In the rows, 128 means zero.
One turn sends every row of this set to another row. A few are shown first. Where does it send the rows asked after them?
Lov: [106 115 157  96 109 127 154 171 160 132 141 111 112 120]
Mivef: [100 107 123 118 103 135 130 130 142 116 132 140 114 130]
leg: [ 96 118 167  92 124  82 110 148 143 104 147 127 149 116]
mago: [126 110 137  96 136 122 138 144 134 122 120 140 104 130]
Kiga: [ 94 114 156  71  96 102 114 129 138 113 143 122 163 128]
zoz: [ 84 131 147  95 109 129 142 169 178 131 125 120 117 129]
vevu: [ 80 138 160  95  99 101 130 167 173 137 128 120 129 134]
Sanat: [ 85 131 125  96  87 124 122 157 168 131 134 127 116 123]
diber: [120 120 147 101 132 100 122 150 156 134 130 115 176 127]
kif: [125 105 129  93 133  97 104 149 151 117 155 135 148 125]
Zamoz: [101 112 161  89 130 156 104 143 167 115 140 118 148 122]
buno: [116 110 132  76 138 111 106 137 161 134 143 128 146 155]
kiti: [107 115 151  80 136 132 123 159 181 103 132 150 135 117]
fatuk: [108 106 156 125 114 125 130 131 167 109 132 124 142 164]
Dezuk: [102 127 117 109  91 118 123 149 167 146 125 129 135 141]
befil: [100 139 161  98  97 110 121 156 177 128 134 142 106 121]
nuzi: [100 108 150 110  95 128 152 147 140 119 140 116 107 116]
Lod: [ 94 117 144 115 133  91 123 136 156 100 124 140 152 144]
gos: [100 144 145  95  99  96 124 140 141 141 105 126 135 131]
zez: [119 134 137 106  97 136 121 142 170 148 124 134 127 112]
vukol: [ 93 121 176  91 124 132 144 165 156 132 132 111 128 109]
bapag: [124 123 129 106 107  99 132 136 135 135 115 134 119 142]
loduv: [ 98 119 125 107  86 138 134 139 147 131 131 120 122 115]
Likud: [105 124 158  75 142 121 126 158 141 123 124 136 106 111]
Gad: [129 108 156 116  95  98 150 132 151 112 130 132 147 136]
ruba: [102 108 161  72 121 102 103 126 129 118 153 117 143 128]
zogu: [117  98 150  97 121 126 106 149 169 105 162 132 122 147]
Ras: [121 117 160 106  93 113 115 141 160 135 146 102 160 145]
rolok: [136  99 150 100 126 113 147 154 170 109 140 144 131 138]
vezi: [ 88 110 144  85 140 126 107 116 144 111 128 132 145 140]
Tuf: [111  98 154  97 115 134 134 152 136 121 154 125 108 105]
zozip: [134 118 162 102  99 121 132 151 155 135 147 129 107 109]
gofaf: [108  98 152  88 127 104 144 139 154 102 136 136 145 162]
pumi: [101 112 149 103 150 126 119 135 146 107 125 128 162 113]
varog: [ 96 144 160  73 120 111 116 157 146 139 112 123 130 108]
Pir: [109 130 171 109 119 138 145 151 173 131 117 130 119 117]
Das: [111 100 138  62 137 121 118 150 164 113 148 139 146 143]
zuleg: [104 127 156 120  94 127 133 127 151 116 123 143 109 115]
vepog: [119 105 152  88 108 107 141 130 142 126 133 115 170 148]
suz: [108 112 167  86 132 112 130 126 140 135 129 105 164 143]
mov: [109 128 154  99  81 109 121 129 150 122 125 125 166 109]
Vun: [ 92 132 154  75 103 121 102 146 168 111 132 139 151  99]
Gofuv: [ 85 116 148  65 128 134 113 133 153 108 128 131 162 125]
Naz: [ 83 124 180  97  98 117 101 137 158 105 143 115 147 126]
kibez: [ 95 113 163  89 131  88 124 133 154 115 135 126 140 165]

Tuf moves to vevu
Lod moves to pumi
mov moves to rolok
And these:
Lov moves to Sanat
kibez moves to vezi
bapag moves to Likud
Gofuv moves to vepog
befil moves to zuleg
Ras moves to zogu

One turn sends every row of this set to another row. A few are shown first. Where does it send the rows asked after them?
dokem: [123 183 146  77 110 115 131 140 153 149 149 121 133 122  89 138 133 132
 130 128 129 102 120 137 121 150 156 138  89 116 159 128  97 132 119 109
 102 127 110 158 151]
Dano: [133 141 132  90 104 101 165 115 126  86 132 123 167 123 120 160 116 160
 130 136 146  91 109 141 113 146 136 148 123 126 166 118 126 120  95 103
 117  99 140 123 139]
Zam: [118 177 168  64 114 136 149 100 141 151 145 111 150  98 101 151 164 157
 117 136 136 100  95 117 139 117 146 153 106  94 149 108 101 137  90  95
 106  99 118 116 121]
mibam: [111 169 144  66 118 110 148  96 126 155 160 112 124 103 122 165 117 159
 127 128 107 112 112 139 140  98 156 120 116 116 139  89 105 150 118 103
  81  95 119 120 140]
Dafo: [ 91 131 140  70 131 124 112 147 145 135 136 116 139 119 117 126 129 153
 124 121 120 107 113 157 128 153 169 124 145 137 138  91 103 153 126 129
 104 120 126 127 130]
Fel: [122 146 134 102 126 119 121 145 111 141 150  91 146 124 130 150 149 146
 126 151 124  96 106 126 138 132 134 122 154 126 135 131 108 149 114 109
  98 147 135 132 152]
nub: [101 184 127  70 103 128 152 137 127 103 146 127 116  82 144 160 132 144
 138 124 141 103  97 124 143 120 160 146 134 115 149 116  92 146 100 100
  87 101 160 126 135]
Tiba: [112 137 115  69 137 102 137 140 153 110 153 117 136 119  86 176 128 136
 138 106 138  91 115 132 146 122 132 131 117 100 140 121 129 136 124  96
 122 109 121 104 113]
gamig: [127 160 122  74 135 121 150 128 145 114 154 114 139 112  75 177 146 140
 108 125 140 100 128 132 166 112 141 126 117 100 144 106 140 141 119 100
 116 105 112 119 125]
nonol: [ 88 179 135  87 107 121 147 125 122  97 149 122 125 102 119 155 150 123
 151 128 154  94  91 137 141 132 148 156 145 130 141  99 103 141  91 103
  96 123 163 140 139]
mepob: [120 179 154  66 125 127 147 100 133 126 143 138 140  94 104 162 136 170
 120  98 143 119 101 134 119 118 143 132 101 128 127 112  85 135 121  86
  79 108 108 133 138]
peted: [112 137 144  54 130 136 149 128 134 133 159  91 163 130  94 156 127 140
 123 121 126  98 110 148 122 163 142 170 115 123 133  90 116 134 121 122
 114 122 100 121 107]
pesad: [110 173 141  90  96 116 129 164 142 141 156 115 152 120  99 152 133 138
 150 114 123  93 124 130 126 147 149 145  99 128 168 126 118 154 136 123
 112 122 107 145 146]
Rupo: [109 152 145  79  77 134 148 112 136 128 129 100 138  92 123 147 127 133
 115 127 133 111 116 128 135 113 163 109 102 119 135 106 101 148 136  80
  91  84 124 142 147]
Lisez: [104 136 156  91  96 109 131 151 115 127 125 133 123  97 131 157 127 130
 145 124 126  97 110 139 116 137 165 128 163 132 135  71 100 142 109 111
 111 118 118 123 156]
remen: [127 134 130  79  89 129 167 137 126 126 140 103 127 139  94 148 131 141
 124 114 153  96 112 124 133 149 139 187 125 104 133  86 125 117 109 109
 104 108 131 100 128]
Dudim: [111 140 131  76 120 127 149  86 157 150 140 121 152  99 124 135 121 171
 131 111 147 108 116 125 124 145 152 147  96 109 144 125  72 133 119 109
  88 126 133 123 142]
batok: [117 147 151  60 140 135 149 141 139 139 162 118 169 132 102 136 134 145
 118 109 132 107 107 153 124 156 148 165 124 133 139 101 125 135 128 127
 101 121 107 111 111]
zot: [129 169 150  86 104 125 157  92 141 128 135 118 115  88 101 146 135 169
 100 142  96 103 101 135 143 114 132 138 130 118 139 105 115 123 108  95
  98 126 105 119 136]
Mapa: [ 99 152 140  99 122 123 159 111 150 138 142 107 160  53 132 158 123 153
 122 123 111 107 127 126 161 125 151 134 133 120 144  99 103 143 123 112
 102 104 116 102 133]
gem: [127 155 143  98 148 113 123 124 116 138 143  97 147  89 127 156 144 163
 125 129 118 105 114 132 136 131 137 131 152 113 159 128  86 143  98 110
  99 153 125 128 153]
tade: [122 135 154  73  74 127 150 139  88 109 127 113 124 120 116 155 139 155
 137 108 143  96  95 130 128 136 140 143 147 107 138  87 126 126 105  81
 116 112 121 108 149]
kenag: [ 99 125 126  70 129  99 129 130 157 110 156 111 138 121 107 174 126 134
 146 116 143  81 125 127 125 137 137 138 122  95 139 133 103 127 114  95
 118 128 131 103 114]
fos: [121 161 142  94 118 112 158 116 158 144 131 130 144  99 113 131 137 182
 110 102 113 127 120 138 143 118 144 143 126 120 159 116 107 128 115 110
  79 107 124 100 164]
Mekom: [125 142 138  73  95 132 157 134 116 127 150 121 127 141  86 155 124 159
 122 103 156  93 109 137 133 138 125 187 124 120 126  98 119 124 112 104
 104 119 116 107 114]
pebap: [135 163 133  87 110 142 153 100 132 130 137 127 126  87 117 136 137 156
 133 117 137 120 118 140 134 120 147 136 100 122 133  91 112 141 129 104
 100 115 115 128 194]
Gugu: [ 88 137 166  86  92 105 135 155 133 129 121 111 133 108 128 158 128 134
 136 129 117  98 108 128 120 147 173 134 171 127 138  91  86 133 115 109
 106 123 121 118 143]
malos: [ 83 167 132 102 114 128 147 128 127 105 147  99 144 114 104 167 158 109
 151 127 159  81 111 143 142 133 144 151 135 130 138  89 102 132  92  99
  99 136 144 139 139]
Vuz: [130 138 127  89  92 112 189 110 131 100 133 116 158 120 122 175  99 152
 130 124 139 108 126 146 132 128 142 141 118 125 159 122 122 126 108  99
  97 116 131 130 162]
fodis: [108 134 158  77  85 123 147 140  85 115 126  98 138 118 115 173 137 151
 140 108 163 102 103 120 127 138 154 142 149 110 134  83 111 138 104  95
 107  99 131 110 153]
lub: [ 99 130 137  68 130 137 112 155 154 125 132 113 149 108 110 133 146 147
 114 120 134 105 116 140 119 162 166 143 141 131 131 101  92 151 135 130
 116 119 116 127 134]
mazi: [119 148 138  84 103 117 142 129 131  97 132 115 170 117 112 149 148 149
 118 151 147  78 115 138 104 151 140 153 119 117 169 121 120 124  81 109
 125  96 143 122 135]
Nivup: [111 132 126 105 102 126 135 151 120 134 150  78 142 134 132 150 141 130
 116 154 139  86 109 120 134 134 144 118 137 124 142 138 116 143 123 106
  90 129 133 127 139]
vug: [ 91 163 148  98  99 123 134 165 138 122 159 105 159  99 115 165 132 141
 155 110 142  88 129 121 139 151 150 149 109 125 169 128 120 154 126 126
 118 112 106 121 141]
fopo: [134 146 152 115  97 125 156  98 151 138 119 102 143 110  95 158 151 146
 124 122 140 108 136 129 147 104 136 150 121 115 137  92  94 127 108  83
 101 129 110 126 163]

tade moves to Dafo
kenag moves to malos
Dano moves to Fel
And these:
fopo moves to Mapa
remen moves to Gugu
fos moves to zot
gem moves to gamig

One turn sends every row of this set to another row. A few are shown first. Where does it send the rows asked after them?
Mepal: [125 121 127 133 176 131 142 104 130 114 133 120 128 137 113 130 114 125
 125 138 142 128 113 126 126 142 129 158 138]
ged: [111 128 115 129 163 119 156 115 113 150 139 128 128 152 117 130 147 148
 133 101 130 109 147 128 191 135 113 126 135]
Liti: [139 134 108 131 116 126 132 114 131 123 131 122 118 143 111 142 153 152
 132  96 147 124 133 142  82 120 123 109 136]
vud: [126 163  90 130 168 138 105 124 134 143 165 136 133 141 130 141 131 133
 108 102 147 126 126 122 158 132 106 109 122]
figo: [151 136 104 137 113 112 129 127 135 129 126 125 117 138 106 136 163 156
 128  95 149 120 137 136 101 109 126 119 134]
duvi: [147 133  99 140 131 126 123 135 139 119 124 130 119 123 110 132 168 158
 129 120 136 122 164 119 121  97 119  96 131]
vufan: [144 156 102 138 126 120 131 117 129 142 127 127 131 131 115 131 145 157
 128 105 140 128 136 123 123 136 111 175 136]
lolo: [132 138 118 133 104 138 129 123 137 122 137 126 131 127 112 139 156 146
 124  94 145 132 136 129  85 125 118 110 139]
bivik: [128 158 115 124 120 132 126 113 126 144 134 122 123 134 128 140 137 151
 123 116 127 120 133 139 101 160 108 153 126]
bavu: [108 165  94 131 160 135 112 133 131 138 162 138 128 136 125 137 132 138
 103 105 129 116 138 148 155 136  99 103 122]
Kabez: [104 127 141 139 157 140 145 122 134 106 131 130 135 116 104 124 123 126
 114 136 127 129 129 130 136 144 116 162 144]
rine: [130  84 124 144 134 128 127 122 143 115 138 140 135 124 113 123 119 128
 140 123 131 140 127 114 156 120 102  81 146]
Sogo: [144 138 115 140 104 124 120 131 141 124 131 129 126 125 109 138 167 150
 120  93 147 130 142 124 102 111 119 119 139]
zepek: [119 128 120 131 154 134 140 114 122 146 147 129 143 140 119 129 151 137
 122 100 144 122 146  99 194 138 112 134 142]
zub: [120 159  75 137 171 138 121 119 127 131 158 136 145 143 113 134 127 137
 116  91 150 130 127 124 158 123 104 120 136]
posir: [151 129  92 135 146 129 131 120 131 121 124 122 116 139 112 137 160 154
 138 121 141 120 153 127 105 103 126  88 127]
Fafe: [113 129 137 120 153 150 134 111 124 147 154 124 138 141 135 138 144 123
 120 110 139 121 138 106 175 155 115 113 130]
vob: [135  82 119 146 134 117 125 129 144 119 133 142 130 125 108 120 124 135
 139 121 127 136 135 117 165 111 101  86 147]
dat: [106 128 129 120 158 134 147 110 113 149 150 126 126 151 131 134 141 133
 131 110 125 104 142 138 174 155 112 107 127]
parun: [141 122 131 130 172 115 125 120 138 128 131 122 110 136 118 131 127 129
 118 145 140 111 117 131 147 134 130 159 125]
lik: [136 107 134 125 134 120 129 126 147 123 148 126 127 128 115 141  99 120
 112 141 143 129 129 121 180 134 106 110 131]
Gop: [132 137 107 139 127 147 129 130 137 112 132 133 133 116 109 132 166 150
 124 118 134 134 163 111 107 109 115  89 139]
Zan: [138  80 119 141 141 115 128 125 140 123 134 138 123 136 116 123 121 134
 143 125 125 124 128 130 159 116 104  79 139]
Vudod: [130 154 101 132 128 118 140 115 123 142 128 127 121 140 113 134 137 159
 130 112 127 119 138 148 109 145 108 164 133]
liv: [116 107 135 128 130 124 146 124 139 115 145 129 128 128 109 136  94 121
 119 140 130 129 132 139 171 137  98 104 135]
ped: [124 103 119 134 143 115 159 116 133 111 140 127 131 140 102 132  89 125
 131 133 140 132 129 139 173 130 103 112 145]
vum: [133  79 121 138 139 125 127 117 140 121 138 136 127 134 118 127 118 129
 143 124 131 130 122 121 149 123 103  77 142]
nepeb: [133 132  97 133 140 147 134 118 129 110 129 122 128 130 112 135 155 146
 138 119 139 129 150 122  91 115 122  84 137]
Lebe: [140 157 112 129 118 136 118 115 132 145 139 124 133 126 125 139 142 148
 117 110 141 135 134 117 111 153 113 163 129]
misuk: [122 129 144 139 154 120 127 135 144 124 132 133 118 115 112 123 137 134
 104 144 126 117 134 132 152 132 115 163 130]
bokuv: [101 161  84 136 166 133 132 129 123 129 156 142 142 137 110 128 127 147
 114  94 132 119 138 146 157 126  97 113 134]
lar: [144 105 118 132 143 109 139 118 139 121 144 123 127 139 108 137  93 125
 127 133 154 133 126 119 183 124 110 116 138]

dat moves to Fafe
Liti moves to lolo
And these:
nepeb moves to Gop
Vudod moves to bivik
bavu moves to vud
misuk moves to parun
liv moves to lik
rine moves to vob

